(in the rows, 128 means zero)
Turns, then the turns between two rows, first turn first; the first pair answered
Q (before |-> after):
[106 160 137 165 131 117 134 111 117 142 131 127 122 125 115 118 135 137
 151  92 105 162 137 132  86  88 113] |-> [ 97 133 135 166 130 118 125 121 131 148 136 125 123 125 122 112 134 140
 143 104 119 167 122 140  78  83 123]
[178 145 125 113 111 149 107 149 133  96 129 141 103 161 130  91 136 127
  97 133 138  91 120 118 133 160 156] |-> [180 162 127 128 121 155 116 133 114  98 122 149 103 167 119  97 141 119
  98 116 130  91 127 112 144 164 146]
[104 136 127 125 111 147 185 153 168 124 123 100 148 125 133 103 117 107
 136 136 103 102 135 164 150 136 165] |-> [105 160 134 135 126 149 189 141 150 129 116 104 154 135 126 112 124 102
 141 117  97  99 148 154 160 137 149]
[157  96 136 125 146  85 104 138 136 136 142 135 118 118 156 137 141 145
 144 130 143 142 107 106 118  83 105] |-> [168 106 137 111 128  78 111 141 142 125 146 141 121 109 167 136 139 148
 152 129 138 133 110 106 119  90 119]
C (before |-> after):
[115 125 166 157 189  90 153 103 130 136  80 152 116 160 115 121 143 130
 147 134 132 164 153  74 150  87  88] |-> [116 135 169 158 186  94 154  97 129 136  78 151 117 164 115 117 140 133
 150 130 130 162 160  78 145  85  86]
[169 123 130 113  92  98 134 113 122  93 148 160 122 106 176  79 138 119
 170  94 134  94 108 130 107 147  88] |-> [182 139 124 114 121 100 120 117 120  98 139 154 122 113 160  89 132 129
 158  99 139  77 108 104 126 187  82]
[120 121 125 134 156 146  96 129 123 150 117 110 143 153 104 155 126 135
 100 147 131 135 127 107 140 155 119] |-> [ 94 126 124 138 128 161 134  99 124 146 117 105 163 153 120 144 117 122
 111 132 120 154 145 133 131 119 135]
[130 117 109 135  90 116 123 136 111 109 123 108 136  99 119 111 128 113
 180 114 124 139 154 113 149 160 128] |-> [133 112 114 135  88 113 125 140 115 105 131 109 132  92 118 110 131 114
 184 113 126 141 150 113 145 150 130]
H (before |-> after):
[136 130  90 112  69 114 151 142 145 115 136 112 133 146 155 101 135 150
 123 184  92 110 136 134 111 148 148] |-> [108 129  90 122  76 139 157 116 125 138 126 108 141 162 148  96 134 139
 114 177 100 146 137 158 108 113 133]
[103 166 135 154  85 136 198  99 136 111 129 147 159 115 152  95  97 101
 158  97  97 171 184 162 132  94 148] |-> [ 82  96 115 162 182 149 111 139  93 178 103 112 147 162 102 114  91 130
  85 159 168 195 119 141 137 132 105]
[125  98 141 118  92 119 112 137 151  97 127 116 117  94 142 126 110 132
  99 149 138 174  91 158 110 107 152] |-> [126  97 140 117  94 116 116 142 148 101 131 116 112  94 141 125 111 136
 105 154 135 169  86 157 111 110 153]
[118 130 119 136 149 133 134 131 122 141 119 124 116 145 125 136 130 118
 141 134 133 137 135 121 140 132 117] |-> [138 137 125 128 145 128 139 139 133 132 121 130 108 140 122 135 138 123
 145 133 134 123 132 113 148 146 124]
R (before |-> after):
[122 106 125  88 189 120  92 201 166 106 147 174 104 127 175 144 148 126
 144 132 137 121 125 144  92 155 133] |-> [122 142 152 110 185 111 104 176 139 115 135 183  93 128 167 158 164 116
 168  88 125 137 150 150  98 114 111]
[121  95 112 125 173 141 108 146 125 144 117  92 133 125 103 133  98 124
  72 167 139 130 105 129 122 192 126] |-> [119  88 142 139 180 112 100 140  93 166 119 107 103 121 110 141 136 123
  91 133 147 168 100 148 109  99  82]
[135 115 141 144 205 102  88 135  85 167 156 167  82 105 155 163 137 148
 111 135 129 132  95 109 139 100  66] |-> [141 182 132 152 205 120 119 103  84 152 141 169 106 115 145 174 119 136
 122 107  98 101 135  87 174 152  81]
G (before |-> after):
[168 148 133 141 132 130 121 120 119 122  79 152  97 136 157  98 144 118
 111 132 128 114 123 131 145  87 108] |-> [169 158 121 138 135 139 123 124 129 116  77 142 110 140 149  99 136 118
 108 136 124  95 130 117 155 126 126]
[122 137  96 114 149 157 125 139 138 114 140 108 137 126 125 111 100 112
  96 149 146 102 139 106 143 185 153] |-> [ 96  89 109 121 123 154 129 134 145 125 147 111 125 115 150  89 116 109
 102 151 147 146 119 145 101 106 148]
[103 126 110 119 113 155 149 115 142 121 124 109 146 134 138 124 101 130
 122 141 118 112 143 138 124 155 174] |-> [ 97 101 132 126 103 132 138 113 131 136 131 120 118 125 144 125 131 120
 133 127 123 152 135 156 102  77 148]
[ 98 105 116 130 106 160 148 113 143 136 135 116 144 134 134  91 124 117
 124 132 128 145 120 152 111 124 151] |-> [127 119 145 145 127 132 128 118 113 151 138 129 116 128 118 113 155 122
 140 104 130 156 120 143 117  83 107]
Then:
(2 to 4 turns a pair)
[ 93  60  99 120  70 120 120 142 152 138 153 107 128 102 171  95  88 122
 133 158 145 124 122 159  66  97 161] |-> [138  60 115 124 122  80  59 182 130 159 148 126  86  98 136 130 117 151
 128 161 172 108  90 119  88 113 112]
C, G
[131 123 116 116 145 142  91 161 154 125 129 119 138 122  96 137 105 152
  91 155 157 102  91  96 134 205 143] |-> [104 118 164 149 115 131 114 114 117 154 137 141 112 110 119 139 151 124
 130  97 144 184 111 143 105  39 107]
G, R
[182 166  77 115 134 116 165  99 172  45  98 141 156 149 129 127  83  93
 118 122  46  30 154 137 133 206 196] |-> [146  56  97 104  83  94 150 116 197  63 137 146 128 125 180  84 115  96
 127 138  74 107  96 207  49  69 183]
R, H
[124 101  81 112 114 122 146 148 163  38 158 142 115  79 123  59 140 113
 148 128 115 103 128 173  85 143 195] |-> [ 96  49  71 124 182 143  97 162 128  92 139 114 115 116  90  69 136 122
  97 167 158 129  85 167  87 156 160]
H, H
[170 182 175 136 162  90 117 126  96 132 109 151 105 113 101 146 163 147
 152  79 108 133 134  96 136 103  84] |-> [146 197 128 121 159 134 143 116 123 114 100 116 151 134  99 129 106 139
 123 122  99  92 148  89 148 210 140]
H, G
